Rotation paths and how fast each direction turns (deg/step)
Each turn is a multiple of 5 degrees from 10 to 175, or 0.
Each row of a path follows its step; steps can be skipped.

step 0: [ -3  -1  24  33 -30  23   1 -14 -11  -3 -37 -13  26  38 -16   1  19  71
   9   0 -32  -1  17  27  70  28 -11 -15  16  -9  25 -22 -24  -3  11  -9
 -26 -14 -12  16 -30  14 -22 -14  -2   3  38  -2]
step 3: [-49  -1  33  -1  -3  28 -20  34 -19  29  25 -10 -32  25  20 -26   8 -40
  -3 -34  21   7  44  18  20 -12  -6  20  32   5   0  -6  46  19 -27  -5
  49  10  27   5  17  26   1 -27  -4   2 -27 -17]
step 4: [ -8   2  10   9  -3  38  17  33  14  -4  22  -9 -10  26 -11  10  19  24
  32  56 -34  51  12 -12  32  17 -22 -14   9   7   1  29  27 -15 -29  28
   1 -34  13 -48   7   4  16  -3 -33  45  17 -20]
step 5: [ 28  20  16  34  -5  22  21  -3 -34   5 -40  12  27   8  13   6  20  13
 -35 -47 -10   5  38   4 -22 -20 -23   0   8   2   9  13 -12 -19  -5  41
 -17 -75  29   7  22 -13  21 -30  15  24  -2 -29]
step 6: [ -6  -3  20   8   6  26 -20 -15 -16  14   5  23  33  30 -40   9   9  42
  11 -20  -5  -7 -11 -61  32 -17   8  -7  -9  27 -10 -12 -31 -24  42  11
 -39   4 -44  -3  28  12 -15 -39 -29   0 -29 -27]
step 7: [ -9   0   6  37  19 -35 -16 -30  24  34   0 -10   2  24   7 -18 -17  -8
  -5 -13 -27  -5  35  -2  21 -15  15  21  23  46  35 -22 -34  52  -7  14
  32  12 -17  26  39 -40   3 -45 -22   9  10  23]
step 8: [-23  20  20  -9 -22  34   1  16  -2 -23  -7 -23 -13  21  37  36 -10  31
   7  -3  -7   0 -22 -15  49  47 -15  19   1   3  38  -9  39 -17 -30  16
  29  31 -20  18  10 -22   9 -36 -35 -35  19  32]
step 9: [  8  -6  41  23   6 -16 -11  34  -4 -26 -20  27  14  57  31 -28 -11 -40
 -14  -8   2 -15  38 -36   8   5  24   6  19 -29  -7  50  44 -14 -21  53
  18  -6   8 -12  -7   2   8  -1   6  12  14  25]
step 10: [-24 -14   2 -10  14  66   9   8  -9  19 -27  36  12  24  11  -2  -8   4
  -5   8 -54 -16 -26 -48  10  19 -16 -21  52   4 -11   3  33   2 -30 -23
 -15 -40 -14   9  20   0 -21  31   8  29 -17 -33]
step 11: [-20 -11  30  58  30  24  13 -16 -11  30   0  -1   6  43  22  23 -22  17
  20 -33   9  -1  44  25  24 -37  12   2  18 -11  -7 -26 -44 -11 -23 -15
  11  -4  16   1 -28  17 -11  -7   3  41  -1 -58]
step 12: [ 12  -5  34  12 -39  -7  61  11  33  -8  24  -7 -15  16  -8   6  -5  26
  26 -14 -14  24 -21 -41  20  -9   3  17 -26  46  15 -24  -4  15 -15  10
 -28 -17 -26   4   7 -41   0 -23 -12  -4  23 -70]
[ -2  -4   0   4  10  -6   3  -5  -9  -5  -8  12  22   2  -6  12   5   1
   1   3   2   0   2   9   1  -9  -5   2   2  18   1   1  -3   2  -7  -5
  -6  -3 -12   5  -4   8   7  12   2  -8   0  -9] : 70
[-19  -3 -11  -3  -4  12  -3   2  11   3 -12  -7   4  -2  -1   0   3  -5
   1  -2  -9   7   7  -3 -17   2  -7  10  -5  -5  18   1  -8  -4   0   0
   0  -7  -6   8   2  -4  -2   8   7  -1   7   2] : 135
[ -3  -8  -6  -2   3  -5  -5   8  -2   8   8 -13  -3  -1  -4   6   8   4
   1   3   8  -1   4  -2  -2  10   3  18   7   9   0 -12  -3  10 -14   6
   4   0   5  -6 -15  -5  -8  -5  -9  -8   6 -10] : 85
[  3  -6  -8   7   1   3 -13  -8   2 -17   9  18   0  -1   6  -8  15  -1
   5  -5  -4  -8   1  -5   0   4  -3  -3   0   0   9  -1   7   0   0  -9
  16   4   2   5 -11  -8   5   0  -8  -5   3   6] : 55
[ 15  -2   2  -4  -3  -1   6   6   2   7  -9   7 -10   0   1  18   9   5
  -1  -9   8  -3  -9  -8   2 -14   5  17  -6  -8   9  10   1   1   2   1
   1  -5   1  -4  -2  -1  13   5  -5   1   8   5] : 100
[ -4  -4   1   6  13  -1  -2 -15   0   2   0  -8 -15  -1  -1   3  -7   2
  -4  -6   6 -11  -1 -13   1  -3   6 -13 -19   8   6  -6 -11   6   3  -9
  -8  -8  -1   9  -4   1   0  -4  -2   2   3  -9] : 70

step 0: [ -5  32  -5  -1 -50  35 -36  41  25  -5  12 -17  30 -21  25  -9 -23 -34
  -6  28 -17  30 -14 -12   0 -62 -47 -24  12  -8  19 -19  -6   4   2 -12
 -27 -23 -13  14  38 -33 -17 -17  17  21  -6 -26]
step 1: [-25 -38   1   7  15  13  45 -19  16  14 -10  -6  29 -13  41  11   1  -8
   0  44  10  -6  16  -2   6   3 -19 -28  12  -2  43  -6 -23   8  45  31
 -14  68  -9  -7 -25 -62  12 -27   4  -4 -12 -16]
step 3: [  1  15  -1 -30 -48  15  -8  20  39 -29   7 -12 -13 -15   5 -48 -10 -28
 -50   9 -28   8  25 -25  14 -18 -15  23 -58 -38   2   7   7  20   0 -11
  24 -14 -27  10  52  -1   7   7  13  49  -4   4]
step 4: [ -2  -6  -1 -25 -18  20  30  -7  28 -18  -6  35  27   4  23 -20  18  -2
  -7  33 -11 -20  27  17 -33 -16 -35   3  15 -17  13  29 -10 -10  49 -36
 -12  -4  28 -51 -18 -66  -2  -8 -35  -2 -33 -32]
step 5: [  1  16 -45  39 -43  40   9  28   3  35  26   2  33  36  36  40 -18   9
   2 -11  23  13  -4 -26 -15 -24   3   5  57  32   8 -30   0 -13 -11  30
   4   1 -22 -22 -10 -36 -10  16   7  17   0 -31]
step 6: [-17  -9   6  -2 -20  -7  12  -5   8  27 -25 -19 -11 -30  21   4 -12 -32
 -22  16 -12  -1  10 -25  64 -14  15 -20 -23  -7  45 -13 -16  18  -6  20
  27  38 -41  33  29 -24  -6 -14  17  73  29 -24]
step 7: [  0 -30   0 -13 -17  13  56  21 -13 -24 -39 -14 -38 -14  17 -24  27   8
 -14  -7 -14 -37  32 -45 -31  11   0 -15 -16 -33  48  22  -4  16  20 -19
   7   5 -16 -25  -3 -17   0 -32 -54 -20 -31   0]
step 8: [-17  12 -36   3 -56  47   8  44   5 -34  42  25  50  38   2 -17   0  -9
 -40  -3   7  27  34 -18 -41 -15   6  23  -2 -19  -9 -14  25 -12 -23   5
  16  11 -27 -24  15   7  11  17   0 -16 -29 -11]
step 10: [ -2   0  -9  35 -15  13  58  -4 -11  34 -26 -35 -14  18  25   4   3  -8
  18 -16  13 -36 -17 -56  -9  20 -11 -13  13  -2  43  18 -49   5  23   2
  -9 -17   3 -37 -24 -61  -1  11   2  32  -9  -5]
step 11: [-26   5 -19  20 -21   6  19  43   0  -6 -13  56   1   4  15  16  -5 -14
 -39 -14   0 -11  15 -39  -6  16  42 -24 -13  -2  18  -4  13  38 -40  14
  41  20 -48  -4  46  -9  22  42  -6   1  15 -34]
step 12: [ -7  10  -2 -50 -33  -1   5  27  -1 -46 -21 -18  -3 -19   4 -38  19   8
 -23  25 -30   5  46   6  43 -26  14  26  13  -9  32  14  16 -12   2  -2
  10 -13 -30   1   7   5 -15 -48 -34   4   4 -64]
[  0   1  -4  -3  -7  -5   9   7  -1   2  -5  -3   0 -18   5  -4   8   7
   3 -14 -10  13  11  -2  12   5   3  -3  -1   5 -11   3  -8   4   3  -9
   0  12  -9  -8   2   4   0  10  -3  -9   7  11] : 80
[-15  -3  -1  -1   1  -4  -2  -1   6  -7   0  -3   3   3   2  -4  -2  19
 -15  -1  -5   5  -4   5  -6  -6   1   6  15   8   3  -4  -1  -4   6  15
   1  12   6 -11  -5  10   2  -3   6  -4  12 -10] : 100
[ -5  14  -1   4  -2   3   9  -8  -6  11  -1   0   4   0  11   9   4   0
  -2   3   9  10 -13  -4   1   9  -1 -12   9  -3  -1  -6   6   6  11  -5
 -15   1   0  10  -8  -5   4  -1   3   6  17   0] : 80
[  1   6  -7  -3  -4   3  -3 -11   3   2   2  11 -16  -4   3   4  -4   3
   1  -5  -9  -7  -4   5   8   0   7   4   7   8  -6   6   0   9  -4   5
  -6 -11   8 -10   8 -17  -4  15  -2   5   3 -15] : 60
[  4  -2 -18   9   6   6  -1   6  -1  -1   1   6   0 -10  -6  -6   0  -7
   1   1   1  -4  17  -5  -2   7  -3  -1   4  -3  -5   2   8 -11   2   0
 -11  -1  17  -6   9   8   2 -11   2  11  13   0] : 80
[ -5  -3  -6   5  -1 -10   9   7  12  -5   5  13   4   7   0  -5 -12   0
   7  -3  -3  -4   2   5 -11  10   2  -9  10   2  10  10   2   8   7  -2
 -12   9   1  12   7  -1  -1   7  -3 -10 -11   3] : 110
[  1 -10  -5  -9   2   4   6  -3 -12   1   9  -8 -12   0   2   4   7  -1
  -5   8   3   4  -1  -3   6  -9  11   0   1  -8   6  -3  -1   2 -15  -1
 -17  14   5   6  13  -1  -4  -5   3 -16  -4  -4] : 65
